In the rows, 128 means zero.
Each named move below is a turn or a mirror, shown by a few rows before and after it. Which moves, in which order, take the first row of each later pair to the second? The first pair is answered.
move Y:
[ 96 127 141 155  88 106 118  51  93 146 131 145] -> [123 146 143 119 141 118 189  69  73 139 110 149]
[128 111 125 133  97 143  84 149 155 127 149 120] -> [155 130 126  99 149 155 152 167 135 122 127 126]
[122 121 121 131 109 127 107 131 159 133 162 113] -> [144 136 122 105 148 137 160 147 145 128 146 118]
move Q:
[125 127 141 117 128 151 140 140 133 128 145 136] -> [133 131 134 117 120 140 143 149 143 130 141 128]
[156 164 135 149 111  78 143 157 161 164  94  76] -> [120 169 155 173 125  81 153  91 123 155  76 102]
[112 104 122 146 114  96 124 104 110 139 156 140] -> [114  97 120 141 119 108 117 115 111 138 169 143]
[130 137 125 119 135 143 132 141 133 127 127 127] -> [131 143 123 121 131 134 137 140 138 129 120 123]
move Z:
[126 129 151 123 141 163 116 122 123  94 132 156] -> [153 132 141 106 152 119 106 163 121 104 130 127]
[129 185 121 160  63 102 154 112 163 121  67 108] -> [ 96 173 152 156 133 148 162  67  86 103  74 154]
[122 138 105 159  40  98 112 153 200 125 122  73] -> [ 57 121 153 168 119 194 130  60 103  93 133 157]
[102 115 103 120  34 155 150 118 175 162 180 116] -> [ 80 100 138 101 139 179 155  87  65 148 190 157]
Then:
(two moves a pair)
[118 117  90 152  99 102 112 131 138 145 140  95] -> [126 136  91 140 109 145 179 121 149 134 121 114]	Y then Z
[169 111 133 115 171 150 133 164 143 130 123 156] -> [138  93 137 144 142 151  77 137 144 131 143 163]	Y then Z
[128 102 139  99 192 124 125 114  72 123 162 125] -> [169 121 106  95 127  86 141 165 155 138 147  78]	Z then Y
[126 128 138 135 132 145 115 131 125 117 115 140] -> [137 130 131 130 124 137 116 148 137 122 115 130]	Q then Q
[ 92 129 137 177  85 115  80 104 146 121 126 133] -> [ 99 113 151 150 153 112  65 122  83 120 142 139]	Q then Z
[128 118 125 119 141 170 139 122 124 115 136 149] -> [148 123 109 120 109 144 134 149 162 125 132 122]	Z then Z
[120 156 125 133 144  66 180  89 100 140 101 109] -> [ 92 140 128 161 112  70 132  62 108 140 117 117]	Y then Z
[100 112 126 139  96 209 124 115 165 118 177 165] -> [163 117 103 104 114 106 106 205 164 146 171  99]	Z then Z
[136 147 121 131 108  95 117 126 135 142 154 109] -> [130 156 131 121 137 140 166 105 120 128 144 137]	Z then Y
[133 120 136 123 133 161  92 140 121 110 138 154] -> [144 124 127 125 108 148  89 152 148 115 136 140]	Z then Z
[128 135 119 129 109  77 123 125 124 153 132  40] -> [ 93 125 145 131 160 128 133  74  64 135 138  88]	Z then Z
[154 141 115  83 161 111 166 146 109 139 133 134] -> [100 113 123 136 103 124  81  95 120 138 162 152]	Y then Z
[134 138 128 167  71 107  95 171 212 114  99  99] -> [136 121 162 125 214  92  93 174  73 108 108 120]	Z then Z
[121 109 117 121  93 152 101 149 162 120 184 118] -> [141 127 118  94 129 172 167 161 153 112 166 125]	Y then Z
[124 130 125 138 152 163 116 138 126 119 110 140] -> [132 126 119 140 140 135  92 154 135 127 115 123]	Z then Y
[ 99 148 130 126  96  92 144 103 122 139 132 114] -> [107 154 131 116 110 102 168 106 116 135 125 119]	Y then Z
[112 141 171 121 140 106  82 109  89 136 103 132] -> [148 161 157  98 143  93 130 146 114 140  82 112]	Z then Y
[120 133 121 129 130  99 139 112 103 139 139 125] -> [123 120 122 122 140 119 125 128 100 136 157 131]	Q then Q
[149 110 134  90 213 198 132 159  77 124 133 174] -> [176 125  95 103 104 197 140 199 202 135 127 136]	Q then Z
[153 122 117  77 128 130 143 183 135 150 153 139] -> [124 117 134  89 141 174 150 142 114 136 157 173]	Z then Z
[156 136 145 110 105 114  57 170 146 133 149 132] -> [110 150 161 146  86 154  90  88 147 117 124 170]	Q then Z
[154 152 129 113 115 116 126 184 165 116  86  95] -> [106 163 152 145 120 137 149  99 133 103  60 131]	Q then Z
[119 109 156  97 131 168 169  97 151 126 120 156] -> [140 106 145  83 122 166 164 134 171 131 131 140]	Q then Q
[133 126 124 144 114  94 141 133 163 160 100 155] -> [114 107 139 140 145 148 132 117 132 149 123 188]	Z then Q
[110 174 139 150 108 111 197 102 157 102  52 128] -> [ 80 148 164 152 164 110 151  75  77  99  74 150]	Y then Z
[134 136 115 139  80 153 128 142 170 125 127 128] -> [133 140 131 118 141 178 166 131 120 112 120 150]	Y then Z
[ 87 117 113 128 120 102 149  88  92 145 168 119] -> [110 110 102 114 116  92 130 133 109 153 184  99]	Q then Z
[142 125 132 107 124 117 114 133 105 140 133  84] -> [131 131 137 117 124 111 122 110  97 138 122  88]	Q then Q
[ 93 121 130 138 146 132  86 110 101 116 130 141] -> [134 136 117 108 167  99 116 157 104 124 114 113]	Z then Y
[ 86 126 132 141  99 102  99  97 113  94 117 175] -> [117 110 126 109 132  86  73 156  98 100 142 157]	Q then Z
[130 115 114 125 113 189 147 129 157 130 133 160] -> [135 112 123 106 163 177 152 135 112 129 131 162]	Q then Z
[129 111 109 139 118  48 102 144 135 149 165  87] -> [ 95 114 129 159 133  55 108  85  98 141 152 112]	Q then Q
[ 91 122 127 120 150 136 164 104  61 124 146 113] -> [119 125 103 121 102  80 136 150 110 142 146  68]	Z then Y
[173 192 160 123 115 107 170 152 153 136  63 148] -> [123 169 169 170  63 132 108  99 165 131  86 171]	Z then Y
[120 135 144 174 130 109  97 123 114 160  65 120] -> [107 123 152 174 141 142  86 115 101 153  84 139]	Z then Q
[153 147 129 121 137 167 144 143 159 127 122 139] -> [159 150 130 114 148 157 149 148 149 129 119 135]	Z then Q
[131 116 136 134 107 141  94 145 161 120 128 129] -> [121 132 138 148  99 118 108 117 159 122 103 126]	Q then Q
[108 129 148 146 141 142  86 104 117 119  91 163] -> [140 134 138 125 162  98  86 146 107 130  86 134]	Z then Y
[124 109 132 120  85 144 109 134 160 125 143 119] -> [139 105 139  97 139 116 103 157 111 130 144 112]	Z then Z
[ 98 120 119 118 164 127 185  89 131 137 146 139] -> [102 108 107 133 124  75 121 109 153 155 160 105]	Z then Y
[ 84 128 142 162 103 147  98  69  97 134 143 154] -> [167 157 119 102 149  80 160 163 100 152 113 100]	Y then Z
[ 96 110 127 141 129 113  42 137 102 155 131 129] -> [141 145 125  91 191 134 156 167  93 146  96 131]	Z then Y
[127 130 141 131 100 135 130 140 142 151 132 122] -> [132 126 148 120 135 124 128 147 108 152 133 123]	Z then Z
[131 120  94 128 115 136 122 150 151 119 142 115] -> [130 115 105 117 157 136 122 146 107 116 146 123]	Z then Z
[123 154 162 152 157  92  92 109  89 113  85 142] -> [142 163 144 155 115  68  94 136 137 122  78 115]	Y then Z
[150 131 144 114 163 116 105 163 120 118 105 136] -> [154 143 133 123 124 134 131 162 168 116  96 134]	Z then Y
[ 96 131 151 144 133 167 129  98 155 112  68 163] -> [131 120 150 105 198 123 112 157 105 122  80 140]	Z then Q
[ 98 140 128 138 130 105 158  67 116 120 112 145] -> [142 122 115 100 160  70 120 150 105 135 142 112]	Q then Z
[152 116 128 117 153 143 129 181 127 120  97 139] -> [136 130 125 142 113 156 146 147 160 116  81 146]	Q then Z
[144 151 117 123 146 136 111 157 131 127  85 157] -> [139 155 119 128 146 131 116 143 126 124  78 158]	Q then Q
[144 105 140 112 145 139 164 100  97 115 167 135] -> [161 124 126 115 119  83 170 115 119 127 144 101]	Z then Q
[131 141 126 119 158 156 199  97 107 101 138 167] -> [154 151 100 128  91 126 193 130 181 114 133 130]	Z then Z
[153 140 157 104 159 153 134 112 108 114 121 125] -> [151 147 146 120 103 161 135 107 160 115 117 120]	Z then Z
[111 105 129 134  83 167 103 125 149 121 169 146] -> [159 127 124  85 145 149 172 172 126 122 145 133]	Y then Z
[143 145 112 109 126 125 157 114 142 135 143 117] -> [119 133 125 122 133 139 131  86 121 131 155 134]	Y then Z
[143 128 138 145 129 150  67 170 150 109 140 146] -> [153 137 144 126 168 169 111 171 129 101 127 158]	Z then Y
[131 102 113 131  99  77  72 146 126 155 191  97] -> [147 137 126  90 172 161 213 130 105 130 153 141]	Z then Y
[130 150 141 146 127 123 161  88  95 136 121 133] -> [136 146 141 139 144 109 150 100  78 139 125 127]	Z then Q
[108  94 119 112 156 124 108 116  86 137 171 126] -> [136 105  96 110 109  95 115 152 143 149 162  94]	Y then Z
[122 153 117 118  95 120 171 117 177 149 109 113] -> [109 146 139 108 165 108 168  95  97 144 108 131]	Q then Z
[140 130 111 128  99 153 126 161 169 128 126 124] -> [111 118 129 136 126 183 115 123 128 117 136 153]	Z then Y
[108 125 104 139 146 111  99 129 143 142 168  97] -> [ 95 121 113 141 162 130 103 111 125 136 169 112]	Z then Z
[160 104 112  98 131 212 151 167 170 128 180 133] -> [185 126  98  90 125 162 174 188 182 138 156 103]	Z then Q
[122 122 146 134 159 148 137 142  85 102 105 142] -> [140 122 126 141 107 102 106 176 133 118 107 105]	Z then Y
[ 77 118 161 136 137 142 122  64  86 135 153 138] -> [129 124 144 104 154  61 112 136  84 157 148  85]	Z then Y
[155 142 126 111 124 137 157 154 113 135 105 145] -> [118 120 137 139 109 143 101 118  96 133 126 161]	Y then Z
[140 150 110 108 128 111 170 175 171 153 155  95] -> [ 75 130 136 145 119 179 143  95 148 135 172 150]	Y then Z
[120 127 139 163  97 105  76 123 135 125 115 123] -> [116 111 147 151 126 141  66 129 112 118 138 143]	Z then Q
[149 143 141  99 147 129 102 194 134 125  92 114] -> [118 156 141 135  92 160 119 143 176 116  77 131]	Z then Q
[160 141 101 110 147  85 138 157 148 134 114 107] -> [119 145 125 134 166  95 144  88 103 123  97 137]	Q then Q
[113 140 155 144 115 184 154  99 158 108  98 158] -> [134 124 145 123 118 203 136 145 170 110 126 152]	Q then Q
[135 123 147 141 124 141  92 156 168 130  90 172] -> [125 123 158 140 149 146 101 139 139 125  85 185]	Q then Z
[121 148 136 150  99 152 130 125 161 119  96 148] -> [105 129 148 153 130 138  85 114 110 119 114 155]	Z then Y
[137 153 144 150 113  63 129 115 133 135  77 106] -> [106 115 167 144 162 136  93  97  79 118 122 155]	Q then Q
[114 127  94 130  98 112 134 104 146 127 154 104] -> [122 137  99 114 128 132 178 103 132 121 142 116]	Y then Z
[124 125 129 125 119 158 105 169 154 141 146 122] -> [ 96 133 144 142 128 178 130 117 135 130 128 147]	Q then Z
[107 138 111 143  37  97 193  89 132 162 106 136] -> [107 139 131 120 112 113 220  81  67 153 103 158]	Y then Z
[ 97 155 106 135  98 127 110 107 128 167 129 111] -> [ 99 157 119 117 148 139 136 104  88 159 125 125]	Z then Y
